One turn sends every row of this set to another row. A few are shown first. Where does it send the rows asked after them?
fefar: [-7.3,-19.1,-6.2,-36.7,5.7,-0.9,7.2,-19.5,23.5,-35.4,22.8,-11.4,7.0,16.5]
bufun: [-3.9,-18.4,-10.2,-27.2,1.5,7.4,-2.4,-2.0,23.9,-28.9,28.2,-23.7,6.8,13.6]
sobov: [5.4,27.1,-13.9,9.8,-20.7,-0.2,8.6,-16.5,-4.9,-46.7,28.9,18.3,-24.3,14.5]
tufe: [-16.4,-2.3,-9.8,-18.8,28.2,-9.4,27.4,-26.5,4.6,-42.7,18.0,-0.9,5.0,6.3]
kade: [1.4,7.9,-6.9,-0.9,-32.0,15.0,-8.4,-19.5,1.9,-48.4,25.5,21.1,-28.6,16.0]
mokup: [-4.3,-15.8,-7.9,-21.8,3.4,7.4,-0.1,-5.4,23.7,-27.9,23.9,-26.6,7.1,11.6]
luko: [-2.1,-1.3,10.5,22.2,-24.9,20.4,0.8,-3.2,-5.6,-38.8,20.8,27.1,7.5,7.5]
purab: [2.5,21.7,-2.6,32.8,-8.8,2.1,16.5,-12.7,-7.2,-38.7,15.7,13.1,-4.9,5.1]
dudis: [-15.6,-5.8,-9.7,-22.8,19.5,-8.5,26.4,-12.5,0.5,-43.7,32.5,13.8,20.8,9.3]
gotar: [-9.3,-24.2,-0.7,-28.9,6.0,2.3,10.6,-11.3,20.8,-29.6,24.6,-7.7,23.7,15.3]
tev: [-15.2,-7.4,-5.4,-14.2,25.8,-8.5,30.3,-17.8,-0.3,-40.8,22.6,6.6,21.6,5.0]
tavu: [-5.8,-23.3,-5.5,-35.5,0.5,0.6,7.6,-14.4,21.0,-31.2,27.7,-5.5,14.5,16.9]
faz: [-2.7,2.7,10.9,29.4,-16.7,18.9,2.9,-18.3,-2.5,-38.3,3.8,8.9,-7.5,5.9]
romes: [-0.1,9.7,0.9,15.6,-19.6,15.9,-3.8,-27.9,1.4,-43.4,7.5,7.2,-28.1,10.4]
povi: [-6.7,-17.7,-6.7,-21.1,5.1,6.3,0.6,-2.5,22.7,-26.8,24.3,-25.4,11.3,12.0]
samo: [-8.5,-19.7,-2.3,-29.5,9.5,-0.6,9.9,-22.0,24.7,-32.6,16.9,-17.9,9.0,16.2]
dugom: [-14.6,-3.2,-15.7,-31.1,15.0,-12.0,24.3,-20.5,2.6,-47.5,35.3,11.4,6.5,12.0]
dutuz: [5.8,13.2,-12.1,16.4,-20.0,12.7,-0.5,-24.7,-2.2,-48.8,6.3,12.8,-26.9,5.1]
zep: [-7.9,-23.9,0.1,-24.2,10.4,1.1,10.4,-17.1,21.8,-30.3,16.6,-11.7,18.6,12.6]
zin: [4.2,8.7,-2.8,30.6,-13.7,16.1,5.7,-17.9,-4.4,-42.9,2.7,15.1,-8.7,-0.2]
losa: [4.7,6.2,-3.7,25.8,-19.6,15.2,8.1,-5.2,-8.5,-41.6,17.3,29.1,5.6,1.7]
ravar: [-6.3,-18.2,-7.5,-20.8,2.5,7.8,0.2,0.3,22.2,-27.8,27.3,-23.1,14.4,13.7]
rezit: [7.0,12.6,-17.5,3.2,-28.6,11.5,-2.6,-15.0,-1.2,-50.7,22.8,25.2,-22.3,8.4]
sukud: [-13.9,0.5,-15.6,-28.4,22.1,-11.4,24.0,-28.6,6.2,-45.3,25.9,1.9,-0.6,10.7]
duk: [6.3,7.9,-12.6,10.5,-29.5,12.3,0.6,-1.7,-7.9,-47.4,27.4,33.9,-4.7,8.1]
lova: [1.5,2.9,3.3,3.9,-35.3,16.3,-3.7,-6.0,-4.2,-42.8,35.6,32.8,-7.4,14.5]
lud: [2.1,17.3,-3.2,26.9,-16.8,2.4,14.4,-1.6,-8.0,-38.9,30.4,25.8,2.5,9.9]
Pepez: [3.4,27.2,-6.1,22.8,-11.8,1.2,13.1,-22.4,-3.5,-43.6,15.6,9.0,-23.4,9.0]
tud: [4.4,21.2,-11.5,11.8,-25.3,-0.3,10.1,-4.7,-8.2,-43.5,38.3,28.5,-10.5,13.8]
feb: [-3.5,-18.0,-9.5,-24.7,1.1,9.0,-0.2,2.2,21.3,-29.0,30.0,-20.4,12.5,11.2]

lova -> romes
Pepez -> lud
mokup -> ravar
And these:
dugom -> tufe
rezit -> zin
tavu -> samo

One turn sends every row of this set to another row. A few are shown first. Where does it send the rows asked after them?
Zeve: [4.0,-16.5,9.9,21.2,13.7,3.9,7.0,13.4,-2.3,16.9,23.8,50.9,4.6,1.5,-2.5,6.7,-8.6,-17.5,2.2,22.7,4.8,20.8,-25.4,7.9,-12.3,-9.6,4.8,10.5]
navot: [9.7,-1.5,-13.5,-12.1,19.1,9.2,-2.7,-17.6,7.1,2.3,33.0,31.2,-17.8,-19.4,-0.2,12.6,16.7,32.4,-18.0,5.4,-4.1,6.3,-28.4,9.5,-25.6,-11.2,10.2,-14.4]
puled: [8.7,-22.3,6.6,14.6,13.3,11.3,1.5,-4.1,-5.9,21.0,11.3,15.0,14.0,-24.9,-9.7,-2.7,1.4,-10.8,20.4,13.2,-25.2,6.1,-21.1,-9.8,-6.3,-14.7,3.1,24.2]
Vede: [-6.7,-0.1,-2.1,-2.5,13.3,10.7,11.4,-25.5,-19.1,-10.9,13.6,0.2,-20.2,16.8,-4.1,-13.5,-16.2,38.3,11.3,-13.8,-6.4,14.1,-21.7,18.4,-17.0,-7.6,0.0,8.8]
fip: [-10.2,7.4,2.3,-4.5,2.4,3.6,16.5,-20.4,-18.0,-5.2,6.3,12.3,-34.4,1.7,0.9,-13.8,-15.8,33.4,1.2,-5.5,19.2,11.6,-10.6,24.3,-1.5,-2.3,14.2,-9.9]
Nek: [-2.7,18.6,0.5,-8.1,1.2,1.5,10.9,12.8,31.9,-1.5,8.0,0.9,-2.9,1.2,-0.1,-2.8,-16.2,-22.6,7.1,2.1,-23.7,2.1,18.5,-5.4,-6.0,12.2,-8.0,-1.3]
Rutid: [9.8,1.8,-11.9,-12.3,21.8,9.2,-6.8,-17.6,6.3,7.0,20.8,20.4,-14.3,-28.7,-1.7,12.0,18.8,34.6,-13.6,2.5,-10.7,1.4,-32.8,5.5,-21.4,-10.7,11.4,-9.6]
furit: [-7.4,-7.6,0.7,-2.8,-9.3,12.1,17.7,-19.0,-18.7,1.2,12.0,8.9,-16.8,4.1,-7.7,-14.1,-9.6,43.7,12.9,-9.8,15.9,18.2,-25.4,24.5,-3.6,-13.8,7.4,-7.5]
dap: [-2.2,1.0,-13.2,-19.4,23.3,5.6,3.9,-37.0,5.0,16.1,26.3,22.8,-22.1,-15.8,-0.2,24.4,6.7,16.8,-10.2,-7.8,-1.9,10.5,-14.8,5.7,-11.6,-8.4,2.3,-26.6]
Rasar: [-3.0,-2.3,-0.2,31.6,-18.1,10.5,-5.6,41.0,7.2,10.1,9.4,-14.5,13.1,8.1,-5.4,4.0,-3.7,23.5,-6.4,15.6,-7.7,-1.8,-8.2,-0.7,-14.1,-9.5,-0.7,-5.2]
donum: [-17.5,-6.4,-4.0,31.4,-7.9,10.4,-8.2,36.0,12.7,2.7,26.1,-7.8,12.1,22.0,-6.9,8.3,-1.7,20.7,-2.4,13.9,-12.5,-6.2,-5.5,2.8,-20.6,-12.6,-5.8,1.7]
fufem: [-3.8,9.1,-0.5,3.9,-17.4,8.9,9.7,42.1,37.1,-6.8,18.2,24.0,9.8,-2.4,-5.1,-5.7,-2.5,-3.1,2.7,20.2,0.6,4.4,-10.0,14.7,-9.2,1.6,6.2,-3.4]
Kuza: [-4.3,4.5,-6.4,-2.1,-6.4,12.1,1.6,27.8,37.6,-11.1,18.1,0.2,12.8,-8.5,-10.9,-11.3,3.1,-3.2,13.1,12.1,-29.1,-8.9,-2.6,2.4,-14.4,-3.1,0.3,15.5]
gezo: [-27.4,10.7,-3.9,22.3,1.3,1.6,-1.3,23.1,12.2,5.8,14.8,-10.8,-9.9,6.5,-3.1,8.9,-2.8,4.2,-7.6,19.0,-5.5,-18.8,24.4,-0.7,-8.0,-3.5,6.3,-7.8]
felu: [-2.8,5.2,-3.0,18.1,-19.1,4.4,3.4,24.4,6.8,7.4,19.8,-10.2,-11.4,2.7,-1.5,2.4,0.4,5.7,-9.7,20.2,-3.2,-15.0,29.0,-8.0,-6.1,-10.8,6.9,-12.3]
Vobi: [-16.0,3.6,3.1,23.3,-9.0,4.2,1.5,17.2,3.6,22.5,1.6,-21.1,5.0,18.3,-0.4,16.0,-21.3,7.4,2.7,0.5,-4.8,5.2,8.3,-4.5,-3.7,1.0,-12.3,-19.3]
puril: [17.4,-7.3,-9.7,-12.4,12.4,11.5,0.5,-24.1,-0.1,15.3,24.7,20.1,-6.6,-6.0,1.9,19.2,0.3,29.9,-9.3,-10.9,-9.3,25.2,-40.0,4.0,-21.9,-7.8,-7.1,-20.0]
Vifa: [11.9,3.9,-9.6,-19.9,17.6,3.6,3.0,-34.0,0.4,14.8,18.3,16.0,-22.2,-20.0,2.4,17.1,4.5,19.9,-12.3,-7.0,-7.2,11.6,-13.4,0.0,-13.7,-2.7,2.0,-24.6]
paz: [-13.8,-17.6,8.7,15.8,10.5,3.8,11.8,2.1,1.4,22.9,20.1,45.6,-3.4,-18.2,-7.0,8.5,2.4,-22.4,11.4,25.0,7.9,5.7,-8.9,10.0,3.4,-14.6,11.9,2.5]
Puz: [-8.2,8.6,1.0,0.1,14.3,6.1,7.5,-10.8,-14.7,-17.2,11.8,11.3,-30.6,4.8,-1.9,-19.9,-11.5,41.0,-0.4,0.3,4.9,6.7,-23.3,24.4,-18.4,-3.2,16.9,8.1]
rolak: [19.2,-9.0,9.0,13.6,19.6,1.1,9.2,-0.4,-10.8,17.8,16.1,35.2,-3.2,6.1,4.9,4.7,-21.0,-28.9,3.0,11.1,-8.6,25.4,-8.7,-9.1,-13.3,-1.4,-3.1,11.9]
lir: [1.2,-9.0,-10.3,-9.0,20.8,11.1,-0.9,-28.2,2.8,17.2,20.4,16.5,-3.4,-11.0,-3.1,23.0,2.6,32.3,-5.1,-12.7,-9.4,19.1,-41.8,7.0,-18.3,-8.7,-6.7,-19.8]
biv: [-9.2,-1.3,-5.4,-12.6,5.4,9.9,16.7,-35.5,-18.5,-8.3,17.8,-2.9,-30.3,4.1,-6.7,-15.9,-6.3,32.7,13.9,-11.0,-3.2,1.9,-1.0,14.2,-7.1,-13.7,8.2,4.5]
kol: [-11.2,-9.0,-4.4,-2.2,-21.1,16.6,14.1,17.3,32.6,9.8,16.1,0.0,26.7,6.0,-13.8,1.8,-7.9,-2.8,29.1,-4.4,-20.1,13.3,-7.4,4.6,-3.2,-7.7,-16.9,-4.6]
feka: [-12.4,-5.7,-2.8,21.1,-16.9,7.3,6.0,14.9,3.6,18.6,22.9,-14.0,3.3,32.2,-1.1,13.8,-14.3,3.7,1.5,-0.8,-7.0,7.0,18.2,-5.6,-9.3,-11.8,-16.5,-18.2]
numo: [-15.0,5.3,-2.3,-7.5,-21.5,7.0,21.7,16.0,34.4,10.5,15.7,12.3,2.3,-4.4,-8.0,2.1,-4.4,-18.6,16.4,7.5,1.4,2.8,17.6,8.4,7.8,-1.3,-2.4,-19.7]
rusi: [-11.5,-26.0,7.0,12.7,10.2,8.6,11.0,-10.4,-3.1,35.2,8.1,23.2,11.4,-20.0,-12.4,9.2,-0.7,-18.6,26.8,9.2,-8.8,9.0,-13.5,-0.8,8.4,-16.7,-1.8,6.3]
kova: [-9.1,-9.1,-4.2,-4.9,-6.3,15.3,13.1,-19.7,-14.3,-11.4,19.5,6.8,-22.9,-7.3,-11.3,-19.2,2.7,45.1,11.5,-1.9,4.9,2.3,-15.4,22.6,-8.7,-20.5,16.1,6.4]
gezur: [1.2,9.8,4.2,3.6,-8.4,8.1,10.2,30.4,28.7,4.4,9.9,9.7,16.2,21.6,-2.0,-0.8,-25.8,-8.0,6.8,-0.7,-12.1,25.8,-15.6,5.9,-12.7,9.6,-15.1,-6.9]
Los: [17.8,-7.7,5.9,8.7,23.3,2.9,4.2,-3.4,-9.5,12.7,11.7,22.1,-4.9,-18.1,-1.0,-6.0,-5.5,-23.7,5.3,18.6,-23.6,6.6,-1.3,-16.3,-14.5,-7.1,7.2,23.6]

Vede -> Puz
Nek -> gezur
And these:
Vifa -> puril
donum -> gezo
paz -> rusi

